Each row has a name. After each piece below comes the name of the row it's from, unless a question asks for something else. Each question is about the rows just above it. Places in a row count from 0.

M: [ -6 -17  10  -5  -9  32]
A: [-86 -17  10  -5  -9  32]
G: [-17  -5  10 -86  -8  31]
Row and place of [-8] in the named rows: : G, 4
What is the next entry after [-86 -17  10  -5]? : [-9]

X: [  8  36  70  80  16  -2  -2 -26 -13  -9  15  39  36 -31  31 -12  -2  44
  -9   9  23 -14 -53 -26  14 -24 -40  -9   3 -40 -24 -31 -36 -29  19  -7
 -67  54   6  28 -44  33  24   1   3  -4  -3  11  -2 -25  46]
E: [-30 -16 -33 -44  -7  -2 -55 -33 -22 -17  23   6   4  34 -14  71   4 -13
  10   1 -11  28  19  38  18 -31  29  26 -42  26   7  28  24  19 -39 -15
  32  22  27  -1 -17 -71   1  -4  24   3  11  -3 -61  12 -41]
V: [ -6   1 -16   4  10  39   2  -5  -5 -23 -31 -50 -50  33 -51  26   4 -24
   3  -8 -16 -15  30 -25  32  26  40 -17 -17   0  41 -22  39  49  19  32
  58 -38  13 -14   0  -4  -6 -55 -23 -12  47  11  30  33  10]
B: [-29 -33 -32 -58 -39 -63 -61 -51 -22 -28  -5  -8 -12  36  -6  65   0 -10
   6   1  -6  30  18  42  12 -35  22  30 -45  22   1  30  16  12 -49 -17
  25  21  27  -3 -17 -67  -2   4  27   9   4  -1 -67  10 -47]
H: [  8  36  70  80  16  -2  -2 -26 -13  -9  15  39  36 -31  31 -12  56  44
  -9   9  23 -14 -53 -26  14 -24 -40  -9   3 -40 -24 -31  38 -29  19  33
 -67  54   6  28 -44  33   8  32 -10 -10  46   8  -2 -25  46]
J: [ 19   0 -17  28 -14  19  22  72  22  19 -16 -22 -14  33 -47  66   8 -20
  13  -4 -20   3  23  -2  40   1  49  -3 -32  17  38  -4  48  47  11  14
  57  -2  26   1 -16 -48   2 -44  -4 -17  44  -5  -8  26   0]
find: [  8  36  70  80  16  -2  -2 -26 -13  -9  15  39  36 -31  31 -12  56  44
  -9   9  23 -14 -53 -26  14 -24 -40  -9   3 -40 -24 -31  38 -29  19  33
 -67  54   6  28 -44  33   8  32 -10 -10  46   8  -2 -25  46] : H
Row and place of [42] in the named rows: : B, 23
The next entry after [ 1 -4 24  3 11 -3]: : [-61]
What is the next entry after [ 19  38  18 -31  29  26 -42  26]? : [7]
[29] is at row and place : E, 26
[57] is at row and place : J, 36

N: [ 0 91  5 75 46 90 91 -7 91]
S: [24  8 21 33 35  7  8 28  8]
F: [18 45 19 35 33 44 45 16 45]
Z: [ -9  50 -11  37  34  49  50  -7  50]
T: [ 32  39  65  53 -14  38  39  29  39]
U: [38 12 38  7 16 11 12 39 12]
P: [-14  68 -14  53  65  67  69 -14  68]
K: [22 37 22 28 30 36 37 21 37]
R: [48 24 51 20  3 24 25 45 25]
D: [16 30 15 22 38 29 31 17 31]
The next entry after [-14  53  65]: : [67]
What is the next entry after [35 33]? : [44]
Give the next entry after [75 46 90 91 -7]. : [91]
[3] is at row and place : R, 4
The next entry after [19 35 33 44]: : [45]

